[ 11,  25, -28,  30, -13,  38, -17] yields -17, 11

[  8,  -5,  36,  10,   1, -15,  16] yields 16, 8

array([[-40,  33,  24,  47,   8,  13, -30],
       [-13, -49,  38,  -8,   8,  -1,  15]]) yields -30, -13

[-34,  -7,  -4, -43, -13, -31] yields -31, -34

array([[ -2,   0,   0,   0,  -2],
       [-36,   1,   0,   4, -31],
       [ 34,  -4,  -1,  -7,  28]]) yields -2, 34

[ 10,  -9,  21, -21, -37] yields -37, 10

[-49, -21,  24,  25, -45] yields -45, -49

[39,  2, 47, 21] yields 21, 39

[ 10, -17,  13,  39,  14] yields 14, 10

[-17,  18, -14, -32,  46,   8] yields 8, -17
---
array([[ 37,  10,   6,  -2, -14],
       [ 18, -13,  -1, -15,  24],
       [ -6, -34, -15,  12,  -9]]) ⇒ -2

array([[-15, -24, -22, -12, -17,  -5, -21],
       [-25, -15, -16,  -1, -39, -10,  -3],
       [ -5,  -2, -11,  -1, -48,  20,  -3]]) ⇒ -5

array([[  2,   3,  27,  40,   7,   9],
       [  8,   7,  19,   0, -14, -10],
       [  1,  11, -35, -28,  -5,  -8]]) ⇒ 7

array([[-33,  15,  33,  13],
       [  1, -33,   2,  35],
       [-40,  21,  42,  15]]) ⇒ 33

array([[-24, -37,   3,  -5, -39],
       [ 22,  21,   2,  10,  25],
       [ 19,  22,  -1,   7,  25]]) ⇒ -5

array([[ -8, -37,  12,  11,  -5],
       [ -5, -34,  18,  13,  -4],
       [ 16,  31, -26,   4,  -5]]) ⇒ 11

array([[-32, -24,  16,  44],
       [-32,  -7,   8,  21],
       [-48,  -6,  11,  23]]) ⇒ 16
---
[-25, -4, 2, 46, -9] -> 2
[-12, 45, -2, -14, -22, 5, 10] -> -14
[17, 22, -11, 1, -40] -> -11
[0, 0, -26, 48, 50, -49, -44] -> 48
[-25, 33, 30, -13, -2, 40, 2] -> -13
[24, 40, -26, -45, -22, -5, -3] -> -45
---
array([[ -3,  -2,   5,  15,  -6],
       [ 16, -12, -15,  -3, -22],
       [ 22, -28, -15,  -3, -45]])	-6

array([[-36,   6,  -5,  29, -27,  -8],
       [ 33,  -5,   6, -27,  25,   8],
       [  2,  17,  22, -10,  12,  23]])	-8

array([[-10,   2,  11,   5,  32, -30, -25],
       [-12,   7,  -3,   7,  47, -19,  -7],
       [ -1,  16,  28,   9,  -9, -34, -22]])	-25

array([[ 10,   3,   5,   0, -29],
       [ 13, -41, -15,  48,  30],
       [-22,  16,  24, -20,  -3]])	-29

array([[ -6,   9,  -7, -29,  -2],
       [ 34, -15,  30, -22,  36],
       [ 13,  31, -23,  30,   5]])	-2

array([[  0,  -5,  -8,  -8],
       [ 16, -18, -40, -40],
       [ 12,  18,   2,   2]])	-8
---
[-22,  22,   5, -40,  10,  -9] ⇒ 22, -40

array([[-21,  14,  -6, -18,  25,  11],
       [  4,  14,  -6, -22,  39, -17]]) ⇒ 39, -22

[-50, -42, -15,  41] ⇒ 41, -50

[-6, 40,  6, -3, 17] ⇒ 40, -6

[ -1, -13,  -1,  38] ⇒ 38, -13

[ 41,  -1,  50,   1,  37, -23] ⇒ 50, -23

[-19, -12,  28,  35,  -2] ⇒ 35, -19

array([[  2, -15,   0, -20],
       [ 44,  -8,  -8, -10]]) ⇒ 44, -20
---
array([[-41,   0,   8,   5,   0],
       [  0,  -2,  -3,  -2,  -2],
       [ -5,   1,  13,   9,   0]]) Out: -3, 13

[  1,  18,  17,  -2,   5, -15,  42] Out: -2, 42

array([[  6,  14,   1,   5,   8, -25,  41],
       [  4, -14,  12, -23,   6,  -2,  19],
       [ -5,  -3,  14,  -5,   8,  12,   3]]) Out: -23, 41

[-47, -10,   2,  27,  -7] Out: 2, 27

[43,  0, -1,  3,  5] Out: -1, 43

array([[ 29, -28,  26,  46,  -4],
       [-13, -24, -12,  -4, -17],
       [-25,  20, -23, -39,   8]]) Out: -12, 46

[ -3,   5,  29,  13,  20,  38, -40] Out: 13, 38

[-17, -49,  10, -23,  -5] Out: 10, 10
---
[[ -9  -4  25  13 -27]
 [ 40 -23  17  26  15]
 [ -2  19 -14 -16  -9]]: 17

[[ 50 -29   8 -22]
 [-45  37  35   6]
 [ 31 -35   7 -34]]: 35

[[-29  -5  14  -9]
 [ 43 -19 -45  19]
 [-25 -20  12   2]]: -45

[[ 32 -11 -12 -13  19   4 -19]
 [ -9  16   0  16  -9  29 -36]
 [ 36  -7  -8 -16  12   1  -9]]: 0

[[  5 -34 -38  -2 -33]
 [-16 -12   6  -3  -2]
 [ 27  17  25  37 -32]]: 6

[[ 35 -11 -34 -23   3  33  -5]
 [ -8  45   2   2  -9 -46  14]
 [ 29 -47  -7  12  -1  27  13]]: 2

[[ 14  -1  34 -24]
 [-43 -35  34  12]
 [-15  11  34  29]]: 34

[[  4  22  42  31  -5]
 [  5   9  35  21  -1]
 [ -4  -2  39  23 -15]]: 35
---
[-9,  4,  1,  3, 40] | 1
[ 13, -47, -27,   0] | -47
[-39,  -4,  20, -50, -44,   5,  44] | -44
[ 15, -11,  12,  42,  -6] | 12
[ -5, -37,  12, -44] | -37
[ 22,  18, -24, -50, -43,  -7] | -50
[50, 14, 18, 14, 11] | 18
[-28,  20, -15,  40,  50] | -15
---
[[  43.707 -113.547   69.592  176.347]
 [ 121.741  104.285   83.515   38.808]] gives 83.515

[[ 0.04 -0.04  0.03  0.03  0.08]
 [ 0.20 -0.23  0.02  0.08 -0.12]
 [ 0.06 -0.14  0.05  0.02  0.07]] gives 0.08

[[ 0.01  0.04 -0.11 -0.11 -0.17]
 [ 0.13  0.17  0.19  0.20  0.16]] gives 0.20

[[-1.80 -1.76 -1.62  1.18]
 [-1.82  1.23  1.33  1.06]] gives 1.33

[[ 0.02  0.13  0.00 -0.03]
 [ 0.02 -0.13  0.00 -0.03]
 [-0.06  0.07 -0.01 -0.03]] gives 0.00

[[  6.985   1.988 -17.095  24.634  -2.578  15.643  13.402]
 [ -9.684  -5.810   4.092 -15.885  -0.784 -12.464 -10.141]
 [  3.989   0.969 -13.928  18.540  -2.012  11.211  10.059]] gives -12.464

[[-21.0  16.8 -11.2  17.2]
 [ -4.2   2.0  -5.0   2.8]
 [-13.8   9.9  -8.2   9.5]] gives -5.0

[[ 137.672  -99.044  204.885  190.846]
 [ 109.796 -118.617   21.351  190.846]] gives 21.351

[[ 0.026  0.007  0.123  0.161  0.038  0.054 -0.015]
 [-0.052  0.048 -0.050 -0.001 -0.173 -0.090 -0.191]] gives -0.090
---
-24	44	-3	30	26 → 26

-44	41	-17	45	-9	-9	-48
21	-20	9	-18	6	6	31
→ -9

18	41	39	16	13	-28	-36 → 13

20	-21	-7	-25	27	27	-8
-23	44	13	2	-35	-8	-18
-19	-19	26	47	-18	-15	-11
→ 27

7	44	48	-20	50	-49	18 → 50

31	-9	38	5	-8
28	-14	41	-14	2
36	-21	18	-24	-14
→ -8
